Each row is where one point has got to under a steady rotation. How many steps took it there?
The counts run from 0 to 454.
[129 160 148 150 133 129 166 133 145  88 106 146 110  96  93 101 117 104
 116 180 112 150 110  89 119 108 114 118 184 135 173 136 118 120 142 200] | 32
[100 143  80 126 181 135  82 158 117 159 148 108 118 171 113 141 129 116
 119 132 103 142 180 144 136 120 123 120 125  64  92 147  83 129 112 104] | 15
[ 97 100 182 115  99 155 138 122 166 112 115 116 102 130 144 107 122 108
 115 156 121 162 137  81 133 133 114 126 205 136 157 137 138 121 161 165] | 36
[141 171 130 171 131 123 141 115 137 138 110 154  99 117 110 114 120 126
  98 132  87 169 139 134  96 108 126 138 197 112 154 149 129  82 127 142] | 274
[137 133 160 133  90 164 168 129 107  85 107 116  96 102 142 141  95 156
 126 147 161 130  96  72 151 151 134 162 155 101 109 132 151 141 189 175] | 417
[116  95 125 139 139 113 140 132 132 131 127  88  98 153 134  68 112 104
 172 119 163 180 116 162 103 126 100 130 130 147 156 133 126  74  74 151] | 302
[118 165 126 149  99 125 176 108 107  77 107 121  99  80 117 121  95 139
 108 163 158 117 147  71 174 133 163 125 143 102 115 126 130 115 179 155] | 418
[ 96 108 149 115 152 114  93 127 141 149 146 103 123 184 193 105 133 119
 177 115 104 131 111 160 120 115  79 161 129 169 140 164 137 149  86 119] | 295
[189 110 156 181 108 142 140 179 125 131 108 116 141 133 150 151 105 119
 102 170 133  82 164 131 123  92 141 143 118 129 160 103 138 207 130 115] | 127
[126 168 101 178  83 120 152 147 108 141 149 111  98 144 122 172  96 163
 106 132 113 175 101 153 124 122 141 148 162  80 108 149 141  86 129 152] | 218
[134 146 121 119 181 140 122  70 134  81 100 135 111  81 152  66 134  94
 133 121 124 106 165 106 157 151 108 108 129 112 148 111 148 114 118 106] | 336
[169 162 132 174 113 129 150 132 147 130  87 148 124 134 169 113 158 118
 167 124 138 177 141 117  97 152 116 182 174  86 128 131 145 162 127 161] | 81
[130 138 128 157  96 105 116 151 100 179 125 100 112 130 162 126 112 119
 127 125 113 137 180  86  82 127 179 168 170 128 148 159 112 175 111 124] | 320
[146 126 134 142 165  92 120 120 133 124 142 136  99 168 134  95 113  76
 139 138 118 131 117 156 111  75  74 133 108 163 152 131  94  83  81 109] | 298
[188 116 127 164 170  99 156  84 107 136 131 154 118 113 159 121 111 150
 112  94 140  71  98 113 114  84 117 146 144 132 133 147 125 133 103 110] | 381
[113  97 134 116 146  99 151  83 142 122 163 134 147 142 148 142 129 176
 113  85 133 108 105 150 132 111 102 107 150 115 127 164 214 131 125 143] | 193
[107 143 123 150 157 112 143  87 111 175 152 162  83 155 149 128 104 122
 105 121 123 104 158 158 152 107 108 132 126 130 131 151 108  69  97 106] | 242
[176 103 125 142 113  94 124 175 139 118  76  68 146 141 118 160 123 136
 128 172 141 127  77 151 123 111 114 143 131 112 102 158  79 125 140 108] | 404
[114  60 111  93 152 134 103 122 124 116 166  91 110 141 100 103  92 108
 173  84 118 133 113 127  92 102 119 111 157 107 162 125 149 113 114 156] | 60
[150 137 105 135 159 135 156 128  93 108 131 127  86 146 137 104 157 101
 184 140 149 160 138 141 126 158  74 132  93  98 179 126 117 126  86 141] | 304
[106  65  98 119 175 153 109 137 132 135 158 100 117 165  74 133 119 116
 136 123  90 153 129 127 103  97 128 103 126  93 133 119 114 160 129 166] | 256
[106 160 114 165 118 123 134 157 162 120 150  99 113 153  95 111  89 126
 120 139 115 164  97 130  77  95 130 127 183 117 146 140 162  90 128 176] | 28
[144 122 151 158  98  74 151 103 147 105  90 116 155  98 181 107 156 144
 132 100 157 121 138 121 124 162 115 142 184 108 139 148 188 120 134 116] | 137
[167 174 132 168 109  91 144 122 112 133 135 155 137 108 160 141 106  82
  99 119  99 108 166 113  88 127 147 176 152 123 195 160 141 141 116 124] | 324
[154 130 120 140 117  87 124 162 142  95 114  66 131 157 127  91  86 109
 166 127 181 159  73 149  99 101  95 152 113 131 117 161 102 132 103 130] | 353
[147  93 155 140 101 153 178 166 116  69 106  93 111 127 128 140 155 163
 128 176 162 156 102 130 149 156  98 122 115 109 149 112 152 153 150 174] | 170
[144 132 125 147 149 107 140  72 118  69 102 166 147  92 124 110 141 147
 113  91 126  87 150 110 134 132 107  97 168  88 135 128 179 106 124  99] | 141
[141 134 109  96  97  69  93 153 112 109 139  94 137 176 160 143 118 117
 155 117 130 124 124 144 144 141 109 143  94  98  90 184 107 139 141  73] | 156
[128 154 119 181  96 103 156 146 157 123 137 106 124 165 115 138  89 142
 118 129 149 193 131 149 133 124 136 116 158  85  89 147 147  91 136 156] | 219
[135 118 117 116 103  61 119 185 133 105  92  57 151 158 129 155 127 141
 129 150 144 128 121 142 122 144 133 135 146 102 120 178  78 105 129  85] | 403
[ 86 112 123 134 130  96  69 107 126 111 109 102 124 146 146  76 120 112
 150 123  89  84 149 100 130 101 127 133 150 161 111 145 110 130 114  57] | 98
[146  52 131 103 143 150 138 155 146 124 131 121 111 153  82 161 120 115
 140 119 144 152 130 135 156 145 125 109 105  54 103 112 142 159 170 156] | 448
[194 139 153 139 101  66 173 124 131 115 103 163 154  94 158 144 131 108
  98 130 129 107 141 125 120 134 120 147 134 128 167 160 145 129 136  95] | 133
[ 92  63 122 115 153 119 146 123 153 146 158 112 106 149 101 102  86 104
 147  81 154 169 119 150 127 100 132  90 137  93 114 158 141  99 131 155] | 251
[147  83 143 173 115 111 140 124 128 157 101 141 126 149 167 169 113 152
 112 123 144 114 139  81 141 110 133 140 136 152  87 118 107 180 150 119] | 182
[ 88 130 108  97 174 122 155 165 105 105 169 140  86 126  81 115 134  91
 137 128 104 152 148 137 147 145 134  95  99  64 162 165 128 140 136 166] | 254
[ 91 123 156 134  98 129 164 121 152  98 116 121  92 115 117 120 106 108
  94 166 128 157 132  82 159 135 145 110 139 123 128 148 142 117 186 180] | 227
[195 127 134 178  93  74 169 137 124 142  89 158 154 128 188 161 130 111
 145 144 122 117 153 106 129 151 107 163 137 118 143 125 150 160 150 112] | 132
[ 81  81 146 140 131  95 108 104 136 144 104 105 123 153 166 136 106 174
 125 140 123  82 126  89 169  96 128 144 148 162  72 134 130 150 134 103] | 428
[117 182 124 121 108 112 188 150 135  97 114 146 104 113 123 108 114  88
 147 168 129 181 117  80 138 146  97 145 164 105 168 152 144 131 148 195] | 31
[186 109 113 151 158 126 129 114  87 113 126 139 107 156 143 110 130 122
 182 128 151  97  98 158 132 124  60 152  96 120 146 107 117  94  89 117] | 108
[167 118 128 159 183 102 146  81 132 115 110 147 127  75 150  97 124 118
 121 111  94 119 114  93 100 105 107 155 167 148 160 129 139 141 103 146] | 330
